Some points, one per row:
-0.38  2.70  0.29  0.55 -0.49 -0.02  0.59  0.95  1.09 -2.67 -0.37  0.38 -1.11  1.53 -0.51 -1.32
 0.41  0.14  0.73 -1.90  0.00 -1.18  0.91  1.82  0.81 -0.40  2.33 -0.58 -1.42 -0.06 -0.15  0.78
 0.67 -0.29  0.76 -1.77 -0.01 -1.29  0.73  1.74  1.05 -0.61  2.38 -0.52 -1.43 -0.13  0.01  0.88
-1.16  2.71  0.06  0.18 -0.42 -0.05  0.83  0.45  0.95 -2.35  0.20  0.86 -1.12  2.03 -0.14 -1.68
 0.48  0.03  0.69 -1.96  0.10 -1.25  0.79  1.77  1.17 -0.46  2.22 -0.47 -1.35 -0.03 -0.07  0.52
 0.70  0.63  0.83 -1.63 -0.11 -0.85  0.72  1.06  1.37 -1.13  2.35  0.00 -1.59  0.82 -0.06 -0.61
 0.33 -0.45  0.71 -2.00 -0.09 -1.36  0.74  1.95  0.70  0.02  1.33 -0.88 -1.00 -0.56  0.24  1.82
 0.65 -0.44  0.50 -1.80  0.09 -1.21  0.69  2.12  0.39 -0.16  1.39 -1.59 -1.02 -0.56  0.27  2.18
 0.81 -0.42  0.62 -1.83  0.16 -1.56  0.74  1.91  0.48 -0.04  1.03 -1.33 -0.99 -0.62  0.35  2.02
 0.22 -0.35  0.66 -1.73  0.08 -1.41  0.74  2.17  0.47 -0.09  1.15 -1.19 -1.06 -0.74  0.21  2.18
-1.20  2.99  0.15  1.17 -0.84  0.65  0.74  0.00  0.65 -2.48 -1.55  0.17 -0.59  1.24 -0.20 -1.07
 0.72  0.27  0.70 -2.02  0.00 -1.19  0.60  1.33  1.24 -0.82  2.40 -0.41 -1.26  0.23 -0.10  0.76
-1.75  1.99 -0.67  1.96 -0.71  0.98  0.66  0.22 -0.54 -1.36 -3.25 -0.19 -0.03  0.35  0.41  0.27
 0.46 -0.62  0.69 -1.77  0.02 -1.30  0.85  2.14  0.37 -0.04  1.18 -1.00 -1.17 -0.61  0.18  2.02
 0.64  0.11  0.80 -1.93  0.07 -1.21  0.66  1.83  0.84 -0.48  2.25 -0.46 -1.46  0.16 -0.05  0.62
 0.72  0.19  0.66 -2.09 -0.04 -1.21  0.79  1.75  0.90 -0.24  1.68 -0.41 -1.38  0.02  0.01  0.91
-0.05  0.02  0.82 -2.05  0.23 -1.20  0.74  1.62  0.99 -0.66  2.03 -0.49 -1.27  0.22  0.08  0.88
-0.50  1.72 -0.23  2.25 -0.81  0.77  0.35 -0.17 -0.63 -1.17 -3.58 -0.72 -0.10  0.37  0.47  0.18
 0.39 -0.18  0.42 -1.82  0.08 -1.24  0.68  2.22  0.46  0.17  0.94 -1.31 -1.05 -0.64  0.04  2.32
 0.05 -0.46  0.47 -1.85  0.32 -1.28  0.81  2.05  0.30 -0.13  1.53 -1.24 -1.08 -0.37  0.20  2.12
 0.38 -0.28  0.75 -1.91  0.11 -1.19  0.63  1.91  0.47 -0.12  1.67 -1.04 -1.19 -0.64  0.20  1.89
 0.47 -0.02  0.64 -2.06  0.04 -1.44  0.75  1.62  1.06 -0.27  1.90 -0.51 -1.24 -0.07  0.17  1.03
Here are 10 more points, each followed by its number:
-0.06 -0.36  0.59 -1.85  0.16 -1.17  0.83  2.26  0.72  0.01  1.18 -1.70 -0.90 -0.66  0.05  1.96 0
 0.20 -0.46  0.47 -1.90  0.22 -1.29  0.81  1.91  0.54  0.04  1.69 -1.26 -1.12 -0.59  0.32  1.88 1
 0.74 -0.12  0.68 -2.02  0.18 -1.11  0.72  1.71  0.68 -0.26  1.79 -0.63 -1.45 -0.37  0.28  1.21 2
 0.15 -0.24  0.56 -1.99 -0.08 -1.33  0.78  2.25  0.59 -0.01  1.59 -0.98 -1.09 -0.07  0.04  1.64 3
 0.40 -0.46  0.68 -1.85 -0.03 -1.35  0.76  2.05  0.55 -0.04  0.86 -1.26 -1.00 -0.72  0.51  2.06 4
 0.18  0.32  0.81 -1.83  0.07 -1.41  0.79  1.36  0.98 -0.89  2.43 -0.13 -1.41  0.45  0.18  0.38 5
-0.37  1.11  0.77 -1.32 -0.31 -1.12  0.77  1.56  1.35 -1.46  2.58  0.54 -1.32  0.68 -0.15 -0.90 6
 0.53 -0.48  0.56 -1.82  0.31 -1.33  0.61  2.09  0.38 -0.27  1.50 -1.37 -1.00 -0.63  0.27  2.13 7
 0.41 -0.14  0.69 -1.85  0.00 -1.41  0.76  1.73  1.07 -0.34  2.06 -0.74 -1.28 -0.40  0.06  1.32 8
-0.90  2.10 -0.64  2.15 -0.63  0.73  0.33 -0.27 -0.48 -1.94 -2.45 -0.48  0.11  0.43  0.65 -0.03 9
Which three of these numbered points are nearest to each point below, ignoring the 2 directions in which the first points spread most? Their numbers follow each, nearest first.
 0.28 -0.38  0.62 -1.74  0.30 -1.27  0.60  2.04  0.22  0.27  1.09 -1.46 -1.14 -0.81  0.36  2.22 > 1 7 8
 0.64  0.45  0.79 -1.92  0.24 -0.98  0.70  1.52  0.95 -0.97  2.24 -0.14 -1.52  0.22 -0.06  0.29 > 2 7 8
-0.28  2.84  0.13  1.06 -0.79  0.37  0.25  0.03  1.02 -2.71 -1.69  0.35 -0.59  1.34  0.20 -1.27 > 4 2 7
 0.33  0.16  0.76 -1.90  0.05 -1.30  0.78  1.71  1.19 -0.67  2.23 -0.26 -1.34 -0.13 -0.07  0.62 > 8 1 4
 0.26  0.00  0.76 -2.06  0.08 -1.16  0.65  1.63  1.17 -0.46  2.19 -0.18 -1.29 -0.14 -0.15  0.87 > 8 1 2
 0.15 -0.05  0.77 -1.91  0.22 -1.50  0.63  1.86  0.94 -0.17  1.83 -0.65 -1.25 -0.36 -0.02  1.34 > 8 1 4
 0.23 -0.76  0.65 -1.73  0.04 -1.42  0.96  2.18  0.44  0.05  1.44 -1.15 -1.15 -0.54  0.28  1.78 > 1 3 5
Here are 10 other points, each followed by its number:
 0.43 -0.28  0.38 -1.83  0.11 -1.25  0.77  2.11  0.28  0.30  1.35 -1.43 -1.11 -0.62  0.24  2.11 0
-0.02 -0.11  0.68 -1.89 -0.05 -1.28  0.55  1.85  0.95 -0.06  1.99 -1.11 -1.27 -0.18  0.21  1.57 1
 0.05 -0.43  0.70 -1.81  0.10 -1.38  0.65  2.23  0.84 -0.21  1.66 -0.79 -1.26 -0.20 -0.01  1.60 2
-1.22  2.07  0.02  0.88 -0.82  0.64  0.71  0.28  0.68 -2.28 -0.61  1.21 -1.12  2.00 -0.16 -1.52 3
 0.11  0.66  0.64 -1.66 -0.12 -1.15  0.77  1.57  1.47 -1.18  2.54  0.29 -1.36  0.51 -0.30 -0.24 4
 0.29 -0.52  0.64 -1.73 -0.04 -1.53  0.71  1.82  0.45  0.08  1.22 -1.21 -1.02 -0.65  0.41  2.32 5
 0.54 -0.27  0.53 -2.06  0.29 -1.62  0.70  2.00  0.92 -0.36  1.74 -0.58 -1.02 -0.33  0.26  1.15 6
 0.52 -0.46  0.64 -1.87  0.23 -1.35  0.66  1.86  0.43  0.06  1.14 -1.31 -1.00 -0.65  0.15  2.24 7
 0.23  0.49  0.80 -1.83  0.08 -1.38  0.86  1.60  0.94 -0.42  2.33 -0.52 -1.41 -0.34 -0.01  0.71 8
 0.40 -0.44  0.42 -1.86  0.02 -1.47  0.86  2.07  0.69 -0.15  1.58 -1.13 -1.06 -0.27  0.15  1.86 9
Which three of these numbered points are nearest to each point below, ignoring the 2 directions in which the first points spread most? Their numbers follow each, nearest first.
-0.70  2.26  0.07  1.26 -0.76  0.11  0.80  0.18  0.47 -2.42  0.37  0.30 -0.78  1.75 -0.27 -1.95 > 9 4 0
-1.20  1.68 -0.51  1.99 -0.24  0.90  0.67  0.54 -0.47 -1.70 -3.27 -1.11 -0.18  0.89  0.30 -0.07 > 9 0 7
-0.02  1.27  0.74 -1.55  0.02 -1.06  0.80  1.49  1.43 -1.18  2.04  0.08 -1.52  0.55 -0.13 -0.62 > 8 0 4
 0.21 -0.44  0.52 -1.83 -0.01 -1.18  0.81  1.95  0.58  0.00  1.14 -1.16 -1.21 -0.34  0.23  2.19 > 9 5 7
 0.40 -0.42  0.56 -1.75  0.09 -1.07  0.91  2.17  0.51 -0.31  1.44 -1.51 -1.15 -0.68  0.22  1.97 > 9 0 7
-1.05  2.40  0.15  1.24 -0.88  0.64  0.32  0.78  0.71 -2.28 -1.90  0.74 -0.73  1.75 -0.54 -1.14 > 2 9 4
 0.52 -0.48  0.66 -1.90  0.28 -1.35  0.70  1.83  0.48 -0.08  1.11 -1.19 -1.12 -0.28  0.12  2.11 > 7 9 5
